A single turn carries every row of the set below to another of its rows. Some are shown first; where does it send the rows asked next?
Z_548: [ -1  53 -31 -29 -12 -71   5 -16 -41 -44 -24 -26 -41  60  28]
Z_919: [ 21  -3  -9  22 -28 -52   3 -29 -23  60 -34 -23 -55  65  33]
Z_877: [ 17   5   9  36 -26 -47  26 -15 -33  47 -41 -23 -69  80  -1]
Z_450: [ 20  -6 -12  44 -40 -72   2 -27 -66  34 -34 -12 -47  68   9]
Z_144: [ 20  65  -4 -43  -7 -61   4 -11 -25 -27 -22 -31 -47  56  20]
Z_239: [ -7  15   2  -3   6  21 -28  -9 -25   8 -35 -34 -48  64 -37]
Z_428: [ 21  63  -1 -33  -9 -63  20 -19 -33 -35 -13 -22 -45  55  13]
Z_964: [  0  -9  -7  22 -17 -71 -59  13   0   3  -5 -63 -53  65  -5]
Z_21: [  2  -1 -20   7  -2   4 -11 -59 -37   4   8  -2 -19  38  -3]
Z_130: [ 33 -28  28 -21  49 -52 -20 -33 -36 -34 -40 -22 -37  50  -5]
Z_536: [ -2 -38   0  -8  51 -47  -5 -31 -29 -47 -48 -25 -46  65   5]
Z_158: [  4   2  21  37 -12 -58  -9  10   4  -3   9 -52 -67  74 -36]
Z_567: [ -1 -39  -1  -8  51 -47  -4 -34 -29 -46 -46 -24 -43  63   9]
Z_169: [ -3  58 -22 -26 -11 -67   9  -5 -41 -47 -32 -31 -51  68  13]
Z_619: [ -7   7  -8  26  -7  -2 -10 -28 -68 -20 -15  -8 -32  60 -50]
Z_787: [ 12 -14  -8  23 -15 -69 -30 -25  10  11  32 -40 -40  46  17]
Z_796: [ 33 -28  29 -18  49 -52 -16 -35 -38 -36 -38 -21 -37  51  -7]
Z_701: [ -4   0 -31 -10  -5  -2 -66 -27 -41   8 -28 -27 -22  45  -1]
Z_122: [  2 -13  -3  52 -24 -81 -10 -16 -27 -19  30 -31 -44  60 -21]
Z_824: [ 17   0  -8  28 -35 -64 -23  -2 -51  44 -60 -34 -58  77   8]

Z_787 moves to Z_964
Z_428 moves to Z_548
Z_536 moves to Z_796
Where do these go?
Z_919 moves to Z_824
Z_239 moves to Z_619

